Named moves, each a turn or a mirror, and the order they were made in; the first pair answered:
fidi:
[ 18  -8  19  -1 -40  19  21  19]  ->  [ 25 -14  22   3 -36  16  22  16]
[-21  -9 -20   4  -8 -11  -4 -39]  ->  [-18 -13 -17   9  -5 -14  -6 -43]
[-19 -10 -14  18  19 -13 -17 -27]  ->  [-36  -1 -17   6  14  -8 -15 -19]
nuzin:
[-22  -9  11  16  10 -24 -37  35]  ->  [-20 -18  23  14 -23 -19 -27  38]
[-12  17 -24 -29  10  13  15  -7]  ->  [-23  15 -22 -28   0   8  15 -12]
[-34   2 -13   5 -14  -4  -2  31]  ->  [ -8   2  -7   5 -19  10   6  41]
kuz:
[ 31   7  -6   2  12 -11  11  -2]  ->  [ 17   7 -12  -2  25  -2   2   9]
[-15  15 -11 -14  12  38   4  27]  ->  [  9  12   6 -14 -33  27  24   9]
[ -1   9 -26 -20 -15 -11   5 -32]  ->  [ -8  11 -30 -20   1 -12  -2 -30]
Pairs:
Between the rows of a pair lie 2 to 4 moves.
[ 29 -24  -9  -8  16  35  -2  -3]  ->  [-22  -8  -8 -17 -34  17   7 -25] => fidi nuzin nuzin kuz
[ -4  16  33   5 -40  -8  19  35]  ->  [27  9 18 10 33 -1  3 48] => fidi nuzin kuz
[-22  11   6 -33 -18  39  -5  51]  ->  [ 11  21  -4 -35   7  42   4  45] => nuzin nuzin kuz nuzin
[-29 -33  26   1 -43  -9   8  -9]  ->  [-61 -22   0 -12   6   4  -7   5] => nuzin nuzin nuzin kuz
[ 16 -50  34  54 -14 -12 -29  -8]  ->  [ 45 -26  23  17 -15  49   0  43] => fidi nuzin fidi
[  0  37 -20   6   5 -62   7 -50]  ->  [-48  23  -7  -1 -46 -46  11 -37] => kuz nuzin kuz
[ 29  28   9   5 -19 -40  21 -29]  ->  [-32  47 -20 -14  26 -21   2   0] => fidi kuz kuz
[-35   1 -12 -14   1  28  -1  14]  ->  [  6 -20  12  -8 -30  32  11   1] => fidi kuz fidi kuz
[  7  -9   2  -9 -26   1   9 -17]  ->  [  8 -19  -6  -1  24   2 -12  -3] => kuz kuz kuz fidi
